In the rows, 100 means zero.
Each path below is one point turned by a fixed rotation once a step. After each direction that follows a path, write how fast that rotation turns it, in degrees a step (0 if it stays still).
Each turn is a multiple of 5 degrees from 10 to 175, or 0.
Each row of a path follows its step; steps can be skipped.
path 1
step 5: 113 101  77 107 103  67  97 109 114 105  95 104  86 113 110 122 120 121 110 103  85  82 146  86 104  96  93  99 110  95 135 137  89  92  96 105  90 111  94  98  99  95  94 115 119 103  71 104  92 101 129  87 100 118  95 108 115
step 10:  86 121 100 123 106  90 132  81 110  67 113  91 116  87  75 115 105 118 111  96 108  85  82 107 100 121  99 103 118  88  94 107  97  90 114  85 131  88  93  87 111  72  77  80  85  96  91  93  99 106 110 115 124 115 107  93  77
step 15: 110  88  86  70 126 112  99 133  92  90  90 109  80  91 107 108  84 119 129 116 138  82 102  92  75 114 120  99  80  95 134 108 105  93  83 124  99 101  98  92 104  96  88  99 112 108  70 108 109 104 110 108 100 101 101  98 100
step 19:  96 112 121 104 113 121  96 102 128 110 110 114  73  99  84  92  87  95 104  85  77  89 103  87 116  86  92  95  81 125 112  89 100 109  45 119  91 120 106 117 110 100  93  90  94  98 116 107  80  94  95  86  85 107 102 117  77
step 22: 116 102  69 136  99 111  89 106 105  97 104 105  88 112 140 130 106 104 123  77  85 108  81  90 109 111  90  95  76  80 102 104 100 105  74  89  93 105  91 109 106 104  89 110 110 103  98  66  91  67 100 119 113 112 102 106 111
step 23:  86  91  91 105  88 121  92 113 108 110 131  63 101  99  92 108  65 102 103 104  79  87  91 102  82 111  80  98  97 111 121 116  68  92 103  89  68 105  75 116  98 110 103 112 136 111  90 106 102 107  96 116 107  87  87  79 104
step 25: 108  87  85  86 125 109  95 106  92 110  92  96 101 105 101 102 123 116 119 103 138 100  76 101  94 108  83 102 110 130  88 132 103 108 103 123  81  78  98 106 137  72  86  89  99  73 108  74  93 105 110 104  98 110  93 101 116
102  99 100 102  98 103 101  94  96 105 101  96  98 100  96 105 100 108  97 101  98 107  97  97  97 105  94  94 103  96  92 104  92 100  97 101 103  94 103 103 105  95 100 100 103 101 103  98 104 100 100 103 109  97  92 100  98
25
106 100 103 100 101  97 100  98 105 100 100 101  95 101 109 101  96 100 100 105 104  97  98 101 100 108 101  96 101  96 103  97  97 103 105 101 106 103  99 106  94 101  93  96 100 100 107  93  93  99 107  97  99 104  97 105  99
145
 95 108 101  98 101 101 106 101  94 100 100 100 105  95 101 101 108 101 106  98 104  92 103 100 101  99 100 103 105  99  89  96  97 104 108  98 101  98  99 102 103 104  94 102 101 106 107 104 100  98  98 102  96 101  97 102 104
100
100 101 105  89 100 105 102 103 104 103 100  99  94 100  94 102 104  94 103  95 107  95  97 100  97 100  98  96 102 103 102 107  90 106  99  99  92 106 102 101  97  98 103  98 101  99 101 100 105 100 104  96 100  96 104 101  97
175
 99 103  97  94 101  93 101 100 104 104  91 100  98 100 100  99 105 100  98 109 103 103 105  95  96 105  99 101 100 100 101  97 107  94 104  93  94  95 102 101  99 102 102  94 107 101  99 100 105  94  97  94 105 100 102 105 101
110
104  95 103  98 106  97  93 104  99  95 101 100 102  98 102 106  95 103  97 100 101  99  97 105 104 106  98 101 101 103  97  96  96  97 102 104  93  98  92 100 100 100 110  98  96 105 104 102 108  94  96  96  97 104  97  97 101
130
path 2
step 1:  98 118  71 119 117 102  89 114  97  85 103  92 101 120  83  99  88 107  72  94 109  98 112 118  93 125  87  98 113  90 117 102 111 103  86  89 121  68  97 108  86 115 110 101  93 103  71  71  85 103 114  79  96  91 104  99  83
step 6: 112  84  99 116  77  73  80 108  96 104 106  86  94  89  87  92 118  97 114  80  86 105 114 114  89 119 115 104 116  78 105 101 100 112 135 120 106  84 103  70 105  96  95  91  98  84 110 101  73  78 112 114 107 109  98 110  82
step 8:  97 100 123  92  90 103 105 102 106  84 100 111  94  93 113 101  89 131  83 117 125 102 112  70  77 120  83 115  94  99 100 116 109 118  77  77  92 104  93 109  96 103  84 106 102 109 102 113  80  78  90  79 123  82 111  86  76
step 9:  96  82 101 104 113  97 118 104 117 100  84 119  93 131  72 108 101 108 102  93 110 115  94  84  97  89 111  69  88  88  96 130  93  93  74  85  97  97 101 112 107  87  94 102  81 108  95 106  63 107 106 112  64  93 106 105 103
step 10:  85  91  92  96 131 112 131  92 120 111  85  87 127  92  98 111  79 104 107 103  54  94  94 105 122  78 112  88 112 124 103  93  98 104  99  84  86 102  97  91 105  93  87 109 102 113 118  83  93 102  85  82  99 111  85 109  95
step 22: 107  92  76 113 101  79  88 102  89  99  85 102 113 114 109  72  83 117 118 112  84 110  88 117 109  89  97 103 134 138  91 114 102 108 110 121 110  99  99  79  92  88  89  75 124 108  95  82 110  99 112 106  88  84 105 106 101
step 26:  91  87  85 106 123 107 106 110 101  92  93  91 101  82  97 119  91  78 129 122  93 101 102  81  85 115  81 112  93  90  90 108 116  87  96  81  68 105 100 105  74  98  78 114  89  73 105 111  86  93  98  98 130 104  93 108  76
103  97 100  96 101  95 110 101 104 103  99 100  92 103 102 101 104  95  95 107 105 101 104 100  96 101 100 103  96 105  93 100 101  98  98  99  94 107  99 101 106 110 106  98  96 100  97  99  98  95  96 100  97 101 101  96  97
65
 99 102 106 104  94  97 105  99 102  99 102 103 106  98 103  86  95 101  97 105  97 108 106 107  99 102  99 103  98  98 104 105 100  96 100  96 104  94  95  98 104 100  98  98  97 100 100  95  99  96 100 105 102 100  96  99  98
155
 96 108 104  93 100 102 102  94 104 103  98 103 104 100 104  99 106  95 100  98  93 101  93  97 100 102  94 101 100 107 101  99  99  97 101  95  96  99 105 104  96  99 100 104  94  95 102 101 104  98 100  94 107 106  95 100  98
135
102  98 103 102  96 107 101 104 104 101 100 100 103  99  98 105 102  99  92  96 100 100  98 109  96  91 105  99  95 106 102  97 102 104 109 104  96 100 100 102  98  98 103  94 101 101  97  98 102  94 109 103 104  98  97 102  96
60
104 107  98 100 107  98  97 103 100 101 101 109  97  95  99 100 106  97 105 105 101  97  99  99  94 105 103  97  97 102 102 104 101  99 104  99 101  99  98 102 100  99  97  91  91 104 100 101  99 107 104 103  96  99  94 109  99
145
 98  99  96 108  96 100 103 102 103  98 105  99 100  99 103  99  99 103 102  97  98  96 101  99 102 100  95  98 105 106 103 102  95  93 106 108  97 100  98 101 105  97 109  96  97  93 100 101  98 107  94  95  98  99 103 105  93
65
110 100 105 104 102 100 103  90 100  98  97  97  97 103  95 101  98 101 100 100  94 102  94 103  99 100  93 101 103 106  98  95  98 104 104 100 101 102  94  95 106  95  98  99 101 106  99 104 102 102  96 102  94 109  98 101 104
60
path 3
step 0:  83 101 115 117  78  94  98 118 100 114  90 100 101 105 114 119 107  92  95  92 111 112 123 110  98 103  90  91  60 106  96  80  98 122 112  86  96  88  88  78  77 120  97 108  83  90  86  82 102 104 102 114  93 107  81 115 105
step 1:  87 116  95 115 105 107  83 109  94 110 107  98  77 108  98 113 113  83 104  97 106  96  89  98 101  73 103 100  89  91 105  71  91 111 114 112  97 100  91  92  76  97  74 102 101 100  95  73 122  89  94 116  70  93 111 122  75
step 3: 107  88 123  88 121  84  89  98 113 104 107 123  85  99  80  89  97  84  87  81 101 105  75 114 106 114  94  81 111 109  87  88  98 116 108 102  94 103 102  93  75 125  94  87  96  80  92  90 104 106 110  86  81 112  68 101  92
step 7: 109 123  96 115 124  78 109 122  78  95 110  93 116 119  98  98 122  82 121  98 101 109 110  83 106  86 117 106  88 105 100 113  79 100 100  91 107 102  89  88  93 100 103  83  93  89  90 118  85 107 112 117 102  88  69 120  87
step 20: 103  96  85 110  97  79 109  96  65 102 102 119 100  97  80  79 121  74 101  90 105 114 100  90 110  96  84  87 103  94 119 115  88  89 107  95  77 107  83  97  79  94 116 120  95 112 105 116  89 119  97  92  83  87  83  97  83
step 24: 106 104  94 109 118  86 102  90 104 100 112  87  90  93 103 137 111 106 100 103  91  99 104  91  81  69  74  85  98 105  88 126  86  97 123 106 102  82  97  96 121  87  93 102  84  99  90  74  99 108  99 103  93  73 112 118  94
step 25: 123 104 101  98  99  91 110 126 113 120 112  88  91  98 111 104 103 116 126 120 102 110 116  95  94  77  85  89  75 119  93 108  88 100 116  93  81  84 101  91  94 102  84 103  63 119  98 108 113 122 102  95 107 101  93  92  95
107 100  98 100 100 101  96  96 102  94  95 100  96 103 104  92 102  99 105  98  96 103 106 100  93 106  90 105  96 100 101  96 103  96  99 103  93 101 105 100 100 108 106  96 104  99 100  97 103 102 104 102 101 101  95 104 101
110
 97  92 105 101 100 101  95 101 100  99  98 102 101  95  97  96 108 101  98  95 104 100 101 106 102  99  98  97  95 101  99 106  99 103  96  96 103  90  97 102 101 107 102  99 101  93 105  94 101  92 107  95 100 100 104  99 104
140
101 101  98  94 105  96 105 103 102  89 100 102 106  96  99  98 103 104 107  99 102 100 106  98  99 102  99  98 102 105 101 108  98  97 104  98 101 100 107  94 104  98 100 102 102  98 100 108  96  96 101  97  96  93 103 102  92
25
102 101 105 102  99  95  96 101 103  96  90 100 100 101 100 100 105 107  99  98 101 102 101 101  99  94 101  99 103 100 110 100  97 105  97 101  98 100  98  97 106 102  97 102 101 103 109 103 102 106  94 107 101 104  97  91  97
155
 98  98  93 101 102  96  96  97 108  98  96 107  98 101 105 100  94 101  94  93 101 108  99 107  97  99 104 103 102 101  95 100 104 103 105  94 106  97 101 102 102 102 104 102  97 101  95 100  97 102  93 100  94 101 100 104 100
140
 94  97  98  94  97  96 104  99 100 101 104 102  99  94  96  96  97 102 109  92  98 100  98  98 101 100 104  95 104  96  98  98 102  99  98 103 102 103  96 100  99 100 115 100 104 104 104  97 102  99  98 101 100  98  93  94 101
45
path 4
step 1: 107  87 111  96 120  80  88 106 109  99  86  83  99 104 138  90  89  99  91 118 107 113  92  92 116  88  76 104  96  77 108 106 111  90 122  96 101 100 102 128 122 110  77  97  97 103 114 111  83 113 100 103  72  81 123  78 106
step 9: 104  94 116 106 108  90 118  80 103  89 119  80 129 109 112  64 109  96  99 113 120  92  94  93 107 112  85  77 113  95  98 111 110 113 113 102  99  91 115  93 114 103 108 117 131  93 101  66  98  87  90  69  82  94 110  99  91
step 21: 105  82 105  86  91 107 125 119 123 130  99 116 104  68  88  98 104 107 109 120 104  87 107  94  99 109  85  74  86 100 104  91  91 128  99  84 131 114 111  89 114  99  95  87 136 109  94  77  90  93  98  98  97  91  96  99 107
step 25: 106 109 107 132  99  94  75  71  89  88  97 114 105  97  92  83  96  84 104 101 105 106  78 112 104 110  93  77 103  94 100 120 107 108  87  97 112 117 102 100 118 100  82 104  86 113  74  61 114 100 113 100 122 100  81 123 113
step 26:  70  91 109  95 100  80 102 121  90  94  86 106 125 109 111  85 102 104  95 116 101  91 114  68  86 116  94 104 125 111 115 107 113  80  94  90  97 101 132 101  96 115  97 113 101  78 104  92  93  98  86 126 117 126 117  81  93
step 29: 126  63  80  67 104  97 109 111 110  85  96 103  89  90 119 112  92  96  99 116  91  92  84 119 100  97  99  91 115  96  92 104 107 101  92 100 116  96  93 120 115  60  74  89 102 107  85 107  95  94 101  97 106  94  91 116  65
step 32: 100 112 120  89 102 103  84  89  81 101 104  89 101 112 114  92 125 103 121 116 126  96 125 120 102 111  71  89 102 105  76 112 120 110 125 103  97  90  98 108  98 132 108 108 107 108  77  77  91  95 111  71  94 101  92  88 101
 94  99  99 103  95  93  98 104 101 102  98  89  98  99  95  93  98  96 103 107 100 101 100 100  96  95  95 104  95 100  98 104 101 101  96 100  94  98 101 100 108 102  97 101 104 100  99 101 102  92  96  92  98  93 102  97 103
175
104 103 104  97  98  93  98 106  98  96 100  96  98  96  98  90  96 107 100 100 104 104 103  94 101  98 101  96 102 107 101  98 104 101 105  98 102 106 101  97  98 106 102 100  95 103  94  92  96 101 105 106  97 101 100  96 103
60
106  99 101 103  99  98 101  94  93  94  98 102  92 101 101  95  99  98  97 102 103 100 104 102 101 102 103 106  99 101 100 101 105 101 107 103  97  99  91 108 101  92  92  97 105  98 103 102 103  98 109 101 103 100  96  96 102
155
101 103 101  93 103  99 110 101  96 106  99 101  96  90 107  96 104  98  97  99  94  97 104 100 102  91 104  99  96 100 102  99 100 100  99 109 103  95 102  96 105 101  96  94  97 102  98 100  99 104  99  95  97 102  98  99  97
40
102  96 102 109  99 103  94  99  96 103  91  99 101  99  97  96 100 100 106 105  95 104 101 103  99 104  99  96  98 103  98  93  95  98  98 106 104  93 103 108  96 104  99  99  94  98  99 100  99 101  98  98 103 108  99  95 102
55
